One turn sends every row of this set to another row. A few are shown first. Where does it send the rows asked after them?
K_300: [ 1.44 -1.96 -2.21  3.79  2.92  1.98 -2.67 -0.09 -2.70 -1.97 -0.77 -0.09
 -0.88  0.19  0.21 -0.84  2.88]
K_343: [ 0.92 -2.43  0.17 -0.55  1.01  2.56 -1.92  0.97 -1.50 -3.64  2.64 -0.36
  2.70 -0.67 -0.87  1.15  1.46]
K_688: [-0.53 -2.72 -0.14 -0.86  2.85 -3.23 -2.80  0.57 -1.56 -1.12  1.50 -0.45
  0.85 -0.55 -1.60 -0.79  1.25]
K_689: [ 0.24 -0.41 -3.58 -0.85 -0.43 -1.78 -4.16  0.97 -3.35  0.85  1.71  0.53
  0.92  0.95 -0.15 -1.39  1.36]
K_12: [ 0.29 -1.00  0.77  0.37 -1.83  4.43 -2.57  1.27 -1.98 -1.77 -0.10  0.31
  1.00  0.61  0.21 -0.24  1.33]
K_244: [ 0.42 -1.35 -1.44  1.08  2.54  2.73  2.21 -0.08 -3.65  1.25 -0.49  0.82
 -0.55  0.08  0.00  0.16  1.30]
K_700: [ 1.10 -0.16 -0.85 -1.22  1.62 -1.87  2.56  0.88 -2.37 -1.38  1.55 -0.17
 -1.68  0.41  0.33 -0.50  0.20]
K_714: [ 0.13 -0.28 -4.18 -0.30 -0.03 -0.75 -2.91  1.74 -2.26  0.63  2.59  0.93
  1.63 -0.61 -1.94 -0.67  0.81]
K_595: [-0.99 -1.74 -0.61  2.56  1.85 -2.36 -1.94 -0.26 -3.64  0.52 -1.58 -0.64
  1.17 -0.50 -0.19  3.24  1.92]
K_37: [-0.31 -1.76 -2.48  0.69 -2.08  3.32 -1.03 -1.27 -1.60  1.85 -0.04 -0.67
  0.37 -0.04  0.88  0.88 -0.15]
K_313: [ 1.72 -1.97 -2.51  3.77  2.85  2.62 -2.29  0.07 -1.77 -2.20 -0.53 -0.15
 -0.04 -1.02 -0.71  0.02  2.56]
K_997: [ 2.22 -2.50 -1.43  3.09  2.46  1.72 -3.43 -0.42 -2.78 -1.98 -1.63 -0.67
 -0.55 -0.15  0.69  0.17  2.72]
K_103: [ 2.14 -0.49 -0.09 -1.78  1.17 -1.99  2.16  0.87 -2.26 -1.36  0.50 -0.61
 -0.98 -0.27  0.42  0.96 -0.03]
K_800: [ 2.06 -0.34 -0.88  1.20 -1.70 -2.49  0.79  0.39  0.07 -1.11  1.88 -0.13
 -0.24 -1.52 -0.56  0.87  0.76]
K_260: [ 1.56 -2.81  1.14 -1.14  0.93  1.52 -3.28  0.03 -2.51 -3.29  1.21 -0.78
  2.01  0.84  1.17  1.00  1.98]
K_406: [-0.12 -0.94  0.17  0.52 -1.66  4.33 -2.35  1.15 -2.23 -1.88  0.25  0.37
  0.38  1.01  0.35 -1.04  1.51]
K_279: [-0.66 -1.71 -2.53  0.59 -2.11  3.33 -0.95 -1.22 -1.47  1.87 -0.09 -0.80
  0.20 -0.27  0.77  0.52  0.10]
K_759: [-0.62 -1.79 -2.68  0.56 -2.28  3.15 -1.03 -1.22 -1.64  1.77  0.08 -0.49
  0.09  0.13  0.81  0.53  0.23]
K_524: [ 2.50 -2.55 -1.45  3.40  2.31  2.13 -2.69 -0.10 -2.04 -2.10 -1.23 -0.61
  0.31 -1.14 -0.29  1.06  2.62]
K_454: [ 1.47 -1.75 -0.12  0.43  1.81  2.10  1.24 -0.62 -4.19  1.32 -1.89  0.19
 -0.43  0.14  1.03  1.26  1.42]
K_211: [-0.80 -1.71 -1.01  0.25  1.77  2.50 -1.76  0.75 -1.80 -3.52  3.87  0.14
  1.12  0.90 -0.40 -0.89  2.27]
K_228: [-2.38 -0.71 -2.14  3.43  2.57 -1.69 -0.50  0.44 -3.12  0.50  0.16  0.34
  0.46 -0.09 -1.26  1.46  1.95]
K_925: [ 1.64 -0.15 -0.70 -1.38  1.58 -1.59  2.56  1.08 -1.95 -1.39  1.41 -0.03
 -0.85 -0.45 -0.48  0.36 -0.15]
K_192: [ 1.85 -1.02 -2.80 -1.06 -0.77 -0.86 -3.32  1.25 -2.13  0.28  1.38  0.40
  2.95 -1.38 -1.79  1.40  0.31]
K_361: [-1.97 -1.28 -1.18  2.91  2.17 -2.43 -1.68 -0.10 -3.84  0.64 -0.83 -0.30
  0.21  0.65  0.14  1.56  2.17]
K_961: [ 1.07  0.05 -1.55  1.71 -1.47 -2.67  0.68  0.45 -0.25 -1.00  2.55  0.24
 -1.23 -0.25 -0.25 -0.53  1.11]
K_202: [-0.33 -2.60  0.01 -0.63  2.86 -3.16 -2.81  0.77 -1.28 -1.09  1.57 -0.56
  1.11 -0.79 -1.91 -0.58  1.08]
K_307: [-0.34 -2.70  0.10 -0.95  2.62 -3.31 -2.96  0.55 -1.43 -1.03  1.36 -0.34
  1.02 -0.66 -1.67 -0.58  1.08]
K_168: [ 0.04 -1.13  0.29  0.51 -1.70  4.65 -2.27  1.32 -1.85 -2.11  0.12  0.27
  0.83  0.48 -0.22 -0.69  1.46]
K_15: [ 0.67 -1.49 -0.99  0.88  2.19  2.00  1.41 -0.68 -4.46  1.42 -1.19  0.52
 -1.32  0.83  1.13  0.13  1.58]
K_571: [ 1.39 -0.29 -0.72  1.16 -1.55 -3.40 -0.13 -0.13 -0.91 -0.70  1.66 -0.50
 -1.56  0.50  0.99 -0.72  1.34]
K_63: [ 2.42 -0.56  0.05  0.85 -1.89 -3.28 -0.07 -0.18 -0.68 -0.91  0.98 -0.55
 -0.67 -0.40  0.77  0.98  0.87]
K_558: [-1.42 -1.25 -1.41  3.04  2.15 -1.35 -0.84  0.56 -2.72  0.35 -0.57 -0.25
  1.48 -1.35 -1.60  3.12  1.58]
K_897: [ 0.10 -1.13  0.73  0.34 -1.63  4.25 -2.49  1.03 -2.16 -1.89 -0.20  0.27
  0.54  1.06  0.52 -0.76  1.43]
K_535: [-0.09 -2.25 -0.20 -0.39  1.31  1.42 -3.27 -0.07 -3.07 -3.17  2.44 -0.34
  0.51  2.30  1.56 -1.29  2.79]
K_466: [ 1.78 -1.18 -2.27 -1.52 -1.08 -1.99 -4.58  0.64 -3.11  0.76  0.46  0.01
  1.68  0.28 -0.04  0.72  1.01]
K_210: [-0.54 -2.63 -0.23 -0.75  2.79 -2.99 -2.80  0.69 -1.33 -1.12  1.76 -0.39
  0.98 -0.73 -1.86 -0.73  1.18]
K_703: [ 1.63 -0.52 -0.17 -1.76  1.32 -2.20  1.88  0.54 -2.65 -1.22  0.85 -0.55
 -1.63  0.78  1.03 -0.10  0.26]
K_797: [-0.39 -1.68 -2.37  0.54 -2.12  3.32 -1.19 -1.19 -1.77  2.05 -0.44 -0.63
  0.15  0.34  0.92  0.80  0.17]
K_607: [ 1.34 -1.60 -0.75  0.77  1.88  2.67  2.23 -0.09 -3.55  1.31 -1.34  0.47
  0.01 -0.82 -0.10  1.56  1.08]

K_797 moves to K_37
K_571 moves to K_63
K_703 moves to K_103
Now these:
K_15 moves to K_454
K_689 moves to K_466
K_260 moves to K_343
K_210 moves to K_688
K_361 moves to K_595
K_313 moves to K_300

One turn sends every row of this set to another row. A few are shown first. Where does it send the rows asked after them?
K_510: [-2.18  2.59  0.69  4.17  1.53  5.79 -2.07  0.67 -0.27  0.00 -0.12  1.79
 -0.71  0.50  2.11  2.95  2.31 -1.62 -0.90]
K_123: [ 1.42  1.81  0.33  1.80  3.30  1.49  1.00  3.39 -3.54  1.04  0.95  3.17
 -3.11  0.25  0.19  0.39 -1.10 -0.58 -1.57]
K_744: [-0.19  3.52  1.03 -0.30  1.91  0.44 -3.22  2.04 -4.73  1.45 -1.90  1.81
 -4.90  1.91  1.50 -0.35 -0.95 -1.24 -2.59]
K_654: [ 0.78  4.31  0.88  0.86  4.43  1.26 -1.76  2.66 -2.12  1.70 -2.31  2.53
 -4.64  0.84  3.28  0.85  0.15 -0.41 -2.03]
K_61: [-2.43  2.89 -0.71  4.59  2.94  4.75 -1.92  2.19 -0.57  2.03 -1.69  3.11
 -1.58  3.10  2.37  1.23  0.40 -4.43 -1.90]
K_186: [-0.17  1.99  0.81  0.19  2.98  4.13 -1.51  0.03 -4.17 -1.14  0.58  0.81
 -1.78  0.01  0.33  2.64 -1.57  1.35 -0.57]
K_723: [-3.96  2.60  1.81  3.77  0.87  4.29 -0.79  0.38 -2.64  0.43 -1.65  0.16
 -0.10  4.16  1.32 -1.18  0.10 -1.42 -1.72]
K_52: [ 1.11  1.48  0.53  2.09  2.82  3.33  1.46  3.09 -3.65  0.26 -0.51 -1.34
 -2.98  0.11 -0.13  0.85  0.15 -0.39 -0.77]
K_879: [-1.99  3.98  1.51  0.21  3.61  2.20 -1.07  2.91 -4.65  2.31 -0.54  3.17
 -3.07  1.28  2.47  0.20 -0.47 -0.12 -3.92]
K_549: [-3.53  2.81 -0.25  3.08  0.94  4.35 -2.27  1.05 -2.70  0.93 -1.52  2.89
 -0.96  5.11  1.39 -0.40 -1.47 -3.59 -1.57]
K_704: [ 1.45  1.87 -0.01  0.45  2.68  1.93 -1.08  2.60 -4.65 -0.27  0.82  2.97
 -2.78  1.64  0.48  0.71 -2.70  0.81 -1.18]
K_157: [-1.12  1.98 -0.04  3.34  1.19  4.12 -5.97  0.71 -1.97 -0.18 -2.34 -1.19
 -1.57  3.83  2.00  1.26  0.26 -1.64 -1.79]
K_986: [-2.48  2.39  1.25  5.22  2.82  4.27 -2.52  0.23 -0.05  1.59 -1.49  1.05
 -1.76  0.77  1.81  1.77  2.24 -3.28 -1.86]
K_18: [ 2.41  1.47 -0.57  0.83  3.32  0.58 -2.28  2.50 -3.08  0.63  1.00  3.02
 -2.67 -0.07  0.63  1.52 -1.07 -0.69 -2.08]
K_370: [-3.09  1.89  0.96  2.69 -1.32  3.53 -1.32  0.68 -2.46 -0.11  0.04  0.38
  0.92  2.83  0.64 -0.60  1.32 -1.94 -1.91]
K_980: [-0.84  2.51 -1.56  3.09  1.57  3.26 -4.97  1.38 -0.88  0.65 -2.53  1.76
 -1.58  4.64  2.28  0.74 -0.61 -4.00 -1.32]
K_814: [ 0.22  1.84 -0.44  3.48 -0.59  4.55 -3.88  1.99 -1.37 -1.00 -1.90 -1.44
 -2.00  3.08  1.46  1.33  1.40 -1.78 -0.28]
K_895: [ 1.00  0.96  0.06  0.28  2.66  0.49 -1.57  0.64 -2.58  0.35  0.64 -0.20
 -0.33 -1.05 -0.08  1.03  0.66 -1.13 -2.30]

K_123 moves to K_704
K_654 moves to K_879
Now these:
K_370 moves to K_814
K_895 moves to K_52
K_61 moves to K_549
K_986 moves to K_723

